(in the rows, 128 means zero)
A single turn carries every row of the set below to another of its rows. Some are shown first; where does it send the rows asked next?
k_188: [141 166 148 118 148 149  89 107 158 151 132 171  97 146 119 160 121 120
 123 140 130 101 138 133 115  96 147  88 123  93 133 135 147 142 127  99
 144 112 116 136 120 120 130 127 129 135 155 130 157 105 118 125 123 144
 157 154 116 118]
k_492: [108 108 157  81 118 134 131 117 121 133 103 134 135 130 151 123 127 123
 149 107 121 141 127 112 134 134 120 162 116 107 120 125 120 136 133 160
 137 127 131 140 135 136 118  96 133 144 129 107 131 146 131 117 130 132
  95 124 129 121]
k_940: [148 157 137 106 147 123  84 119 166 152 117 159 128 146 134 155 134 138
 131 119 132 121 145 128 125 127 120  99 130  89 139 141 130 146 137  97
 153 120 109 115 116 112 116 119 115 172 169 138 162 109 146 142 127 129
 151 156 126 133]
k_973: [112 106 165  79 115 137 141 120 123 130 106 127 134 126 159 133 133 124
 145 115 110 140 129 112 119 130 117 146 115 107 124 126 137 142 133 161
 139 120 130 146 128 129 112 107 139 133 120 103 135 158 133 118 138 146
  94 125 124 125]
k_237: [104 107 153  83 108 132 141 113 132 131 110 132 130 128 157 126 121 111
 150 110 110 148 129 113 137 132 104 147 121 114 130 129 132 139 138 160
 135 115 126 137 134 136 115 113 137 139 121 106 135 147 128 110 135 128
  98 119 124 118]
k_427: [101  99 161 105 114 151 152 121 133 120 113 117 123 127 152 137 116 120
 135 129 104 137 122 119 107 124 135 120 121 109 127 132 146 118 122 149
 147 132 131 146 130 126 131 103 151 124 127 101 128 151 119 107 124 151
 102 107 126 113]
k_31: [146 161 141 123 151 138  91 109 154 152 135 160 108 143 134 164 129 125
 117 136 148 100 142 141 118  95 129  99 123  84 122 128 136 137 124 103
 133 113 120 142 111 115 122 125 133 147 154 127 164  97 124 117 132 155
 163 157 103 126]
k_873: [138 162 146 115 140 145  82 111 159 150 119 177 115 156 114 157 123 127
 127 132 121 110 142 125 121 103 143  87 129  96 145 136 142 146 137  98
 157 117 119 127 130 123 130 131 120 143 150 138 151 109 132 131 130 124
 149 159 132 113]
k_656: [109 104 154  97 114 144 154 112 133 125 111 109 117 117 153 152 115 118
 140 126 116 142 118 125 112 110 126 129 125 106 123 133 140 122 117 156
 137 130 130 150 129 120 125  90 153 123 120 106 133 149 124  99 133 158
 102 115 107 121]
k_206: [146 156 135 121 148 125  85 116 153 153 122 159 128 150 137 163 138 136
 115 125 152 109 147 138 125 102 111 103 128  81 127 123 126 139 132 103
 139 118 123 139 117 113 115 128 126 162 146 136 162  96 140 120 141 140
 155 163 112 128]
k_151: [ 96 103 156 105 111 148 154 112 138 124 125 124 110 123 156 126 109 104
 139 127 108 139 123 121 121 126 125 128 121 115 126 133 145 120 126 150
 137 120 125 141 128 135 129 112 150 126 132  98 133 141 107 100 119 144
 111 101 121 110]
k_394: [155 158 133 109 152 121  89 114 166 154 123 150 121 137 140 164 132 135
 129 121 145 118 144 137 124 117 116 104 129  84 130 141 127 142 128 101
 138 118 109 121 110 108 113 111 124 168 169 135 168 104 143 132 129 144
 157 156 109 139]
k_434: [102 100 167  94 114 147 143 125 127 124 113 127 132 131 156 126 129 123
 137 121  99 137 127 111 110 136 129 131 116 109 127 129 147 130 131 152
 148 127 131 145 129 132 122 114 142 132 126 100 127 156 124 119 128 143
  98 114 136 115]
k_842: [117 108 156  81 114 134 146 112 125 131 106 115 123 119 156 148 125 121
 146 118 119 143 122 121 119 116 115 144 121 105 122 127 133 136 124 162
 132 123 130 150 127 122 116  92 145 128 115 106 138 153 133 106 140 154
  96 125 107 129]
k_218: [154 164 135 120 148 133  96 117 163 149 123 146 123 144 133 165 127 139
 126 142 151 126 134 142 116 104 110 104 127  82 132 135 137 137 132  95
 144 120 119 131 119 103 131 120 126 173 163 139 160 103 135 122 142 136
 150 163 124 142]
k_529: [143 158 141 111 146 135  86 116 171 147 120 164 117 147 123 154 124 133
 133 126 118 118 141 126 118 126 137  87 130  95 145 148 141 142 134  91
 159 121 108 111 119 117 126 120 119 159 175 137 156 113 135 142 117 127
 152 147 133 124]
k_160: [152 165 141 123 153 142 100 118 164 148 133 148 110 140 132 161 125 134
 123 151 148 120 133 144 109 104 122  98 120  84 127 138 145 135 128  91
 143 116 116 134 114 106 135 125 131 165 171 132 160 102 124 123 133 146
 158 156 121 140]
k_229: [104 103 147 102 112 139 156 107 138 126 121 114 113 117 160 140 110 105
 140 122 123 141 122 129 127 116 111 135 126 110 121 131 135 118 121 154
 127 121 127 146 128 127 124 101 152 130 124 103 139 135 115  91 128 149
 112 107 106 119]
k_319: [153 161 136 114 154 131  96 110 169 151 129 149 104 132 134 168 123 126
 129 131 141 112 138 140 117 110 131  95 128  87 128 145 137 137 122  98
 138 117 107 123 108 107 121 108 129 155 175 132 167 104 129 128 120 153
 162 147 103 137]
k_421: [150 169 149 116 150 150  96 117 165 148 133 159 103 141 125 153 122 130
 128 152 134 118 133 136 107 109 134  96 118  89 132 141 154 143 133  91
 148 112 114 129 118 110 138 129 126 158 173 132 157 109 118 132 127 139
 154 157 131 136]
k_954: [113 109 148  86 120 131 139 110 124 135 106 118 125 119 153 140 122 120
 147 112 137 140 121 122 133 117 115 161 119 101 113 125 116 127 119 162
 126 129 131 147 132 128 118  82 143 139 125 107 136 137 129 102 132 148
 103 122 108 126]
k_853: [154 167 138 110 144 134  91 117 164 151 116 157 124 148 125 161 126 139
 135 139 139 130 134 135 121 108 113 104 125  87 140 138 138 148 139  96
 151 117 117 126 125 108 133 121 119 171 161 144 156 109 139 130 143 123
 144 167 135 139]
k_849: [140 156 138 117 140 131  78 116 157 151 112 170 134 159 125 160 133 136
 123 121 133 114 145 130 127 107 121  97 130  89 142 128 129 145 139 101
 153 121 123 130 128 119 122 130 117 160 144 141 154 103 145 128 140 122
 148 165 130 121]
k_4: [ 99 105 164  92 117 147 135 119 126 128 110 138 128 133 144 114 121 119
 144 116 106 138 125 108 124 139 140 145 115 111 125 129 133 128 130 152
 148 130 129 138 137 142 128 105 136 137 136 104 123 148 119 120 118 130
  99 112 141 110]
k_926: [ 96 105 161  93 109 144 146 115 135 126 118 136 121 130 154 118 117 107
 144 119  99 142 127 111 126 136 121 135 119 117 131 132 142 132 136 153
 143 116 125 137 134 140 124 119 141 132 128 102 131 148 116 111 123 131
 103 108 133 110]
k_542: [ 96 104 158 106 119 155 144 115 132 124 116 126 113 125 143 125 111 113
 140 125 113 134 118 118 117 125 148 135 117 110 121 133 137 113 117 147
 142 133 128 143 134 136 136  94 147 127 140 102 125 140 108 107 110 144
 108 101 128 108]
k_929: [151 171 147 108 146 145  91 117 164 151 123 165 112 146 119 154 123 134
 135 145 128 127 133 130 116 110 129  99 121  93 141 142 149 151 139  93
 154 113 114 124 126 113 136 128 119 159 167 137 154 115 129 137 134 125
 146 163 139 136]
k_552: [145 160 141 114 149 141  95 110 174 147 129 157 101 138 124 162 118 124
 131 135 125 113 137 133 113 116 145  83 129  94 138 151 145 138 124  92
 150 118 105 117 114 111 128 113 126 150 178 134 160 109 126 134 113 143
 160 142 117 125]
k_833: [108 107 146  89 110 128 149 109 133 131 111 119 123 120 162 139 117 111
 146 112 124 147 125 123 136 119  99 147 126 109 124 128 127 130 129 161
 126 119 126 143 131 128 115 101 145 139 119 107 142 139 128  96 138 142
 105 118 109 124]
k_225: [106 106 149 103 121 144 148 109 130 129 115 114 112 118 148 140 110 114
 142 123 132 136 116 126 122 112 134 144 121 104 114 130 126 113 111 154
 130 132 129 148 131 128 131  82 152 130 133 103 133 136 114  97 119 155
 110 109 106 117]

k_926 goes to k_229
k_940 goes to k_552
Now these:
k_225 goes to k_492
k_31 goes to k_849
k_656 goes to k_973
k_421 goes to k_218

A single turn carries every row of the set below to another of its rows. Some are shown first; where does it send the rows asked next?
k_65: [130 129 133 105  91 138 126 134 122 129 133 152 142 144]
k_514: [124 101 127 140 113 106 123 115 127 103 119 135 101 117]
k_466: [149 121 126 106 129 125 120 128 132  82 137 132 126 136]
k_223: [139 147 129  96 125 136 152 137 132 143 125 119 142 136]
k_887: [132 134 121 105 133 121 144 144 128 167 134 126 122 141]
k_523: [162 124 141 142 153 125 121 132 144 122 136 124 106 133]
k_106: [113 130 110  88 130 129 138 127 136 150 121 127 135 135]
k_183: [127 149 143 136 115 141 143 144 130 108 144 104 133 134]
k_36: [139 121 132 142 117 129 130 130 132  87 128 142 117 104]
k_322: [145 122 155 122 116 136 121 133 137 163 115 138 126 124]
k_773: [141 123 132 165 115 115 127 128 138 112 136 137 101 128]
k_419: [ 93 116 122 112 134 136 120 132 137 115 124 115 125 106]
k_177: [120 112 137 128 120 105 120 153 122 144 144 106 101 133]
k_94: [120 103 114 130 150 117 131 108 118 110 135 130 104 145]
k_540: [108 115 129 128 126 146 146 118 108 152 123 149 128 131]

k_514 goes to k_773
k_94 goes to k_523
k_419 goes to k_177
Now these:
k_322 goes to k_65
k_223 goes to k_106

A single turn carries every row of the set below to another of its rows. Some are shown first; where does it send the rows asked next?
k_938: [140  79 160 135 105 143 104 121 128 138 136 126 111 131 140  99 116 144
 125]
k_895: [139  86 142 140  85 154 120 124 120 115 105 144 117 132 130 126 112 114
 112]
k_969: [138  84 124 131  97 148 129 105 184 141 115 124 104  97 139 129 136 151
 111]
k_537: [133 145 132 119 107 155 122 136 140 148 113 131  98 113 176 128 133 152
 109]
k_729: [124 112 128 118  96 130 134 149 143 143 121 107 124 145 157 148 120 131
 127]
k_898: [129 102 131 127 101 147 147 142 157 146 115 119  99 167 149 131 108 147
 121]
k_775: [131 130 119 122 112 156 132 123 149 155 109 126  93 117 186 123 122 173
 121]
k_266: [158 117 132 137 110 159 125 116 120 135 114 124  96 102 147  96 100 172
 121]
k_240: [131 102 125 122 104 128 143 139 149 146 131 108 124 140 164 139 105 151
 138]
k_95: [138 145 138 125 111 148 131 122 141 165 116 133 101 113 171 117 115 162
 114]
k_263: [144  61 130 126 105 150 103 119 139 143 111 128  86 155 146 135 127 146
 118]
k_202: [147 114 114 124 100 170 108 121 115 143  85 117  77 129 147 132 127 151
  98]
k_533: [129 108 130 131  93 156 160 106 100 140 100 113  97 113 159 124 122 139
  92]
k_991: [136 103 133 129 102 155 157 110  99 137 112 111  94 108 168 128 113 150
  84]
k_90: [131 113 149 128 105 141 138 149 148 146 133 116 110 155 146 122  99 144
 109]
k_934: [114  89 126 120  98 146 150  76 124 136 119 122  98 140 141 133  96 153
 124]
k_598: [139 101 123 131  96 159 169 109 107 127  99 123  91 111 163 126 124 146
 101]
k_243: [150  84 141 123  98 131  99 123 120 145 120 134 115 133 134 137 136 120
 125]
k_227: [113  83 121 112  99 155 129 102 118 113 118 119  90 143 155 157 117 139
 103]
k_389: [151  65 113 131  98 147 122 114 126 125 101 135 105 134 148 161 102 134
 113]
k_110: [144 106 101 129 101 157 126 102 120 149  86 111  91 113 156 117 116 171
 134]
k_501: [127  95 137 126  99 147 108 113 171 152 126 109 110  98 141 134 131 142
  84]
k_333: [120  85 143 143  91 144 115 107 114 133 120 112 133 118 144 109  92 133
 118]
k_519: [131 108 147 118 100 142 136 102 111 123 130 141 103 132 128 151 108 127
 100]
k_553: [160 129 130 122 105 150 108 130 100 139 111 121 106  98 144 129 119 146
 103]
k_845: [146  91 135 131 108 141 123 107 176 155 130 123 107  95 136 134 119 152
  94]
k_532: [129 104 125 110  90 162  95 111 165 141  90 121 101 105 149 121 110 121
 120]
k_813: [152  99 131 112 106 153  99 112 167 144 114 126 101  91 157 127  86 141
 117]
k_7: [132  62 126 139 105 150 119  99 126 142 115 111 105 137 154 131  76 154
 108]
k_706: [134 109 140 111  99 157  89 111 158 152 107 117 103 100 146 123  93 126
 103]
k_428: [148  97 124 114  97 160 110 106 176 141  92 135  94 103 149 123  98 136
 129]
k_439: [138  68 129 128 107 131 111  98 131 161 124 114 110 135 151 122 111 154
 141]
k_256: [120  93 146 125 105 147 142 100 119 104 143 126 112 117 149 123 104 150
 121]
k_985: [123  94 131 129  89 152 122 104 175 154 107 118 106 107 131 129 139 138
 100]
k_619: [136 140 121 120 104 155 131 124 146 164  99 136  88 129 170 136 129 156
 112]
k_978: [150 102 124 131 104 150 168 107 104 136 109 124  93 107 163 134 110 151
  95]

k_706 goes to k_813
k_845 goes to k_969
Now these:
k_333 goes to k_7
k_553 goes to k_266
k_978 goes to k_598
k_775 goes to k_619
k_519 goes to k_256
k_263 goes to k_243
k_240 goes to k_898

A single turn carries every row of the set below to another of its rows. Some are shown first; where does it send the rows asked next?
k_629: [119 129 135 118 126 143 134 118 145 169 117 145 122 154  95]
k_87: [136 165 112 124  95 114 113 105 145 144 132  96 113 144  93]
k_650: [118 152 107 131 117 110 113 128 101 138 105 105  97 127 130]
k_185: [115 127 138 125 126 141 137 124 130 155 129 156 125 148  97]
k_251: [118 118 133 115 123 128 133 114 151 163 118 145 123 150  94]
k_561: [121 143 125 116 132  96 107 140 107 137 113 107 124 152 129]
k_608: [128 146 121 116 130  95 100 140 112 148 101 113 111 150 114]
k_272: [111 115 137 113 125 131 140 114 148 153 131 136 135 155 107]
k_691: [115 128 139 117 128 149 137 121 134 157 126 149 125 149  96]
k_488: [133 162 113 138  93 103 115 109 136 136 144 104 120 146  98]
k_543: [141 170 140 138 101 122 129 100 125 135 115 117 107 103 116]
k_944: [138 165 136 116  98 114 119 113 135 143 108 107 109 102 133]
k_631: [110 125 140 120 128 142 140 119 137 156 135 138 136 157 114]
k_111: [133 164 138 122  97 110 123 115 128 134 120 107 118 104 143]
k_727: [119 153 106 126 119 115 112 126 104 141 100 102  96 126 128]
k_253: [115 117 135 110 125 134 136 113 152 159 123 137 129 153 101]
k_636: [113 126 140 121 128 147 139 122 131 151 132 149 130 149 103]
k_159: [138 166 136 128  96 103 117 117 128 139 113 118 110 102 131]
k_638: [130 160 116 124  98 115 119 105 140 134 146  89 124 147 107]
k_716: [113 126 140 125 126 143 139 123 129 151 133 153 129 150 101]
k_312: [114 127 138 114 128 148 137 117 144 163 124 136 130 156 106]
k_586: [115 126 140 118 128 149 139 121 134 155 129 147 128 149 101]
k_375: [137 167 143 133 104 128 134  97 125 129 122 107 115 105 127]
k_814: [135 164 137 128  95 103 120 117 126 134 120 115 115 103 139]
k_89: [133 164 114 119  97 119 117 105 145 140 137  88 118 146 100]
k_42: [125 144 123 102 134 108 104 136 117 145 101  98 118 152 124]
k_653: [113 115 135 127 121 116 135 117 141 154 131 151 131 153 101]
k_507: [117 151 107 123 120 119 115 126 105 137 105  95 100 127 136]
k_435: [124 145 123 120 131  91 102 142 107 142 108 114 117 151 121]
k_222: [130 162 115 133  95 107 119 108 136 132 148  97 125 148 106]
k_643: [141 170 140 132 104 128 130  98 128 136 113 111 107 104 117]
k_992: [119 152 106 122 119 118 113 125 105 141 101  98  97 126 132]
k_480: [116 151 106 131 118 111 114 128 100 135 108 103 101 127 136]
k_575: [116 150 108 126 120 114 116 126 101 134 109  98 103 128 138]
k_682: [111 114 138 122 123 122 139 116 142 150 135 144 137 154 108]
k_779: [139 168 141 128 105 131 133  96 127 133 117 106 110 106 122]
k_527: [110 126 140 131 125 132 139 121 132 155 137 148 137 156 112]
k_54: [114 127 138 135 123 126 135 122 132 160 130 158 130 155 101]
k_418: [140 166 135 121  97 108 117 115 132 143 108 114 107 102 130]
k_968: [122 143 124 106 134 104 106 138 112 139 110 100 123 153 130]
k_516: [136 166 112 133  94 107 112 107 140 142 136 104 113 144  91]
k_355: [118 130 136 130 123 132 132 121 138 167 120 155 122 153  93]
k_801: [136 168 141 139 103 122 133 100 123 128 124 113 115 105 126]
k_679: [136 163 138 115  98 116 121 113 132 138 114 103 115 104 140]
k_752: [128 145 121 106 132 104 100 138 116 149  97 106 111 150 116]
k_273: [138 168 141 141 102 119 130  99 122 130 120 118 110 104 120]
k_53: [116 118 133 124 121 120 132 116 146 160 123 152 125 151  93]
k_935: [116 128 139 123 126 144 136 122 133 157 127 154 123 147  94]

k_435 goes to k_561
k_691 goes to k_935
k_801 goes to k_375
Now these:
k_111 goes to k_679
k_251 goes to k_53
k_629 goes to k_355
k_488 goes to k_222
k_480 goes to k_575

A single turn carries every row of the set below to another of its rows. Some are shown first; where does it send the rows asked next?
k_134: [139 136 128 152 165 108  97 123 120 132 123 129 150 129  83 138 133 131
 148 103 125 119 109 127 118 122 122 125 106 139 118 140]
k_809: [137 121 131 142 160  95 110 122 113 150 135 133 133 118 107 145 104 131
 169 117 120 133 117 129 127 129 137 120 134 142 102 122]
k_980: [123 113 148 128 134 134 140 127 107 151 129 106 142 128 136  88 113  97
 137  98 153 119 121 142 120 135 101 133 116 144 139 162]
k_885: [129 119 141 138 133 132 143 131 110 153 122 113 137 129 138  92 108  89
 134  98 153 111 122 133 125 139 103 128 111 148 138 160]
k_861: [136  92 159 143 107 126 114 148 145 114 134 151 132 141 133 134 127 133
 122 141 145 148 125 133 110 129 147 136 114 141 128 147]
k_640: [121 119 150 134 134 132 142 128 110 151 126 108 140 133 132  87 113  89
 132 100 145 116 120 132 119 138 102 127 111 141 136 163]
k_997: [144 113 131 144 158  99 105 129 111 152 135 128 131 120  99 144 115 129
 167 119 120 145 112 114 127 130 141 122 128 140 108 127]
k_69: [185 149 133 144 122 137 140 100 120 120 143 119 111 110 136  97 114 155
 126 133 120 141 135 123 123 124 126 122 120 131 117 143]
k_463: [137 131 106 141 148 112 130 116 111 138 118 119 142 127 105 150 136 117
 153 100 107 139 121 122 104 116 134 124 117 147 101 129]
k_965: [174 153 131 137 123 138 140 101 117 122 153 115 109 113 140  99 109 154
 122 123 121 147 135 121 121 116 127 121 114 129 118 145]
k_78: [139  92 159 143 106 117 118 152 146 113 129 148 129 132 137 138 130 129
 126 144 147 136 136 135 111 127 141 139 112 145 127 152]
k_43: [183 152 125 143 122 139 141  99 119 123 143 120 111 108 143  96 109 152
 127 126 120 148 127 122 126 122 127 125 111 128 121 141]
k_892: [174 154 128 145 120 136 140  98 116 120 149 118 112 114 137  94 112 152
 131 128 120 155 128 119 118 126 126 125 114 126 118 141]
k_21: [144  96 154 141 103 121 112 152 142 115 130 150 132 137 139 141 126 133
 123 141 147 143 130 137 117 129 146 139 110 143 135 146]
k_468: [139  93 163 138 103 120 118 147 148 113 136 152 135 134 137 137 128 128
 124 140 145 147 127 134 112 120 138 132 113 140 127 140]
k_171: [135 114 149 143 135 131 145 126 108 151 123 107 135 121 133  90 112  89
 134 103 149 112 126 138 121 140  99 129 115 151 133 165]
k_244: [135 133 105 138 149 104 129 111 115 134 117 125 142 121 106 154 126 112
 145 106 109 134 118 136 100 118 133 128 125 147 100 127]
k_20: [125 115 148 135 137 138 141 128 109 151 133 111 139 129 132  93 108  91
 123  96 154 114 121 136 121 133 101 123 115 149 134 164]
k_672: [135 138 127 150 172  99 101 116 128 129 122 132 147 120  92 138 123 133
 148 111 126 120 111 136 114 114 125 127 105 148 121 135]
k_271: [138  95 159 142 107 119 115 151 140 114 142 149 128 136 137 140 125 131
 119 140 152 150 133 136 109 125 144 136 111 146 130 150]
k_918: [177 156 131 137 122 137 145 103 124 114 148 113 113 113 133  98 104 154
 127 126 125 150 127 120 117 128 122 124 116 131 121 138]

k_892 goes to k_861
k_20 goes to k_965
Now these:
k_171 goes to k_69
k_244 goes to k_809
k_21 goes to k_885
k_997 goes to k_134
k_918 goes to k_468

